Each row has a name. After each piece below comes the name of the row it's from, unless a question asks for something else. Each question is about the rows just above it.

mokel: [117 114 136 107]
gute: [ 91 147 122  80]
mezer: [ 91 152 126  79]
vatup: [ 92 133 125  77]
gal: [104 140 136  89]
nuf: [104 140 132  91]
kop: [ 85 123 129  68]
pel: [112 154 116 116]
viku: [ 91 169 120  82]
puti: [ 92 133 113  90]
nobit: [ 94 205 130  80]
Zim: [112 152 117 115]
Which row holds this, read backwards? [152 112]
Zim
Count the entries of [ 94 205]:
2
Number of entries in [ 91 147 122]:
3
The row with [ 92 133 113  90] is
puti
Count the entries of [104 140 136]:
3

gal: [139  94 164  54]
mezer: [164 131 126 175]
kop: [188 132 143 147]
vatup: [102 117 141 133]
gute: [131 164 117 133]
Which row holds this, read backwards? [132 188]
kop
[133 117 164] is which row, read backwards?
gute
How many entries does [139  94 164] have?
3
q: [164 131 126 175]
mezer
[117 164] is which row, read backwards?
gute
Number of entries in [164 131 126]:
3

gute: [135 102 127 173 138 184 156 145 176]
mezer: [113 113 123 175 149 191 129 139 150]
Zim: [113 113 175 123  93 168 148 128 173]
Which row holds [175 123 113 113] read backwards?
mezer
q: [113 113 123 175 149 191 129 139 150]
mezer
Which row holds [173 127] read backwards?
gute
[184 138 173 127 102 135] is which row, read backwards?
gute
Number of entries in [113 113 175]:
3

mezer: [135 129 131 132 131 125 125 134 128 127 125 125 130 122 122 120 130 118
 129 119 131 127 127 120 125 132 119 127 129 131 127 125 135 132 128 113
 131 131 118 125 125 127 127 124 125 135 130 133 142 126]
gal: [139 129 146 140 137 123 124 137 133 128 114 124 133 121 109 112 128 110
 132 112 140 126 135 118 121 134 116 127 132 126 122 128 146 136 126 107
 134 134 113 118 129 126 142 139 119 110 125 128 121 113]
vatup: [123 133 117 127 118 134 125 124 121 124 132 122 127 127 129 127 135 139
 112 122 122 140 107 112 134 128 124 133 122 135 132 120 119 127 138 158
 130 139 118 132 137 126 111 123 125 142 117 137 130 148]
mokel: [128 131 123 130 126 127 126 128 124 127 121 125 130 125 121 123 131 129
 118 120 125 133 115 117 129 129 124 130 126 130 128 125 131 130 132 125
 131 136 119 126 131 126 129 129 123 122 123 132 126 123]
puti: [135 159 121 162 123 123 109 133 121 125  94 113 150 120  82  99 137 114
 101  96 124 149  99  95 134 137 109 139 112 127 119 120 156 142 142 130
 169 166  99 109 140 111 137 140  83 109 110 190 129 112]
Zim: [135 129 131 132 131 125 125 134 128 127 125 125 130 122 122 120 130 118
 129 119 131 127 127 120 125 132 119 127 129 131 127 125 135 132 128 113
 131 131 118 126 131 126 133 134 123 116 124 129 122 119]
nuf: [131 127 129 130 132 126 127 130 128 128 132 129 129 125 130 128 126 124
 131 130 129 125 130 131 126 128 128 126 130 128 128 129 132 128 125 116
 130 124 129 128 128 128 132 130 127 121 130 127 124 121]
nobit: [124 130 121 128 124 129 128 125 124 127 130 128 128 128 130 130 129 134
 119 130 124 130 116 124 130 127 130 129 126 129 130 127 125 127 130 132
 130 129 129 130 129 127 126 125 127 131 127 130 129 129]
pel: [136 123 153 133 139 124 129 134 143 132 126 132 131 124 127 127 123 111
 150 132 139 119 161 148 120 130 130 124 137 121 122 134 139 130 121 107
 131 119 137 122 119 129 145 137 127 113 135 124 122 114]
Count the entries of [128 131 123 130 126 127 126 128 124 127 121 125 130 125 121 123 131 129
 118 120 125 133 115 117 129 129 124 130 126 130 128 125 131 130 132 125
 131 136 119 126 131 126 129 129 123 122 123 132 126 123]:
50
How many entries does [135 159 121 162 123 123 109 133 121 125  94 113 150 120  82  99 137 114
 101  96 124 149  99  95 134 137 109 139 112 127 119 120 156 142 142 130
 169 166  99 109 140 111 137 140  83 109 110 190 129 112] have?
50
How many entries does [139 129 146 140 137 123 124 137 133 128 114 124 133 121 109 112 128 110
 132 112 140 126 135 118 121 134 116 127 132 126 122 128 146 136 126 107] have?
36
[ 94 125 121 133 109 123 123 162] is which row, read backwards?
puti

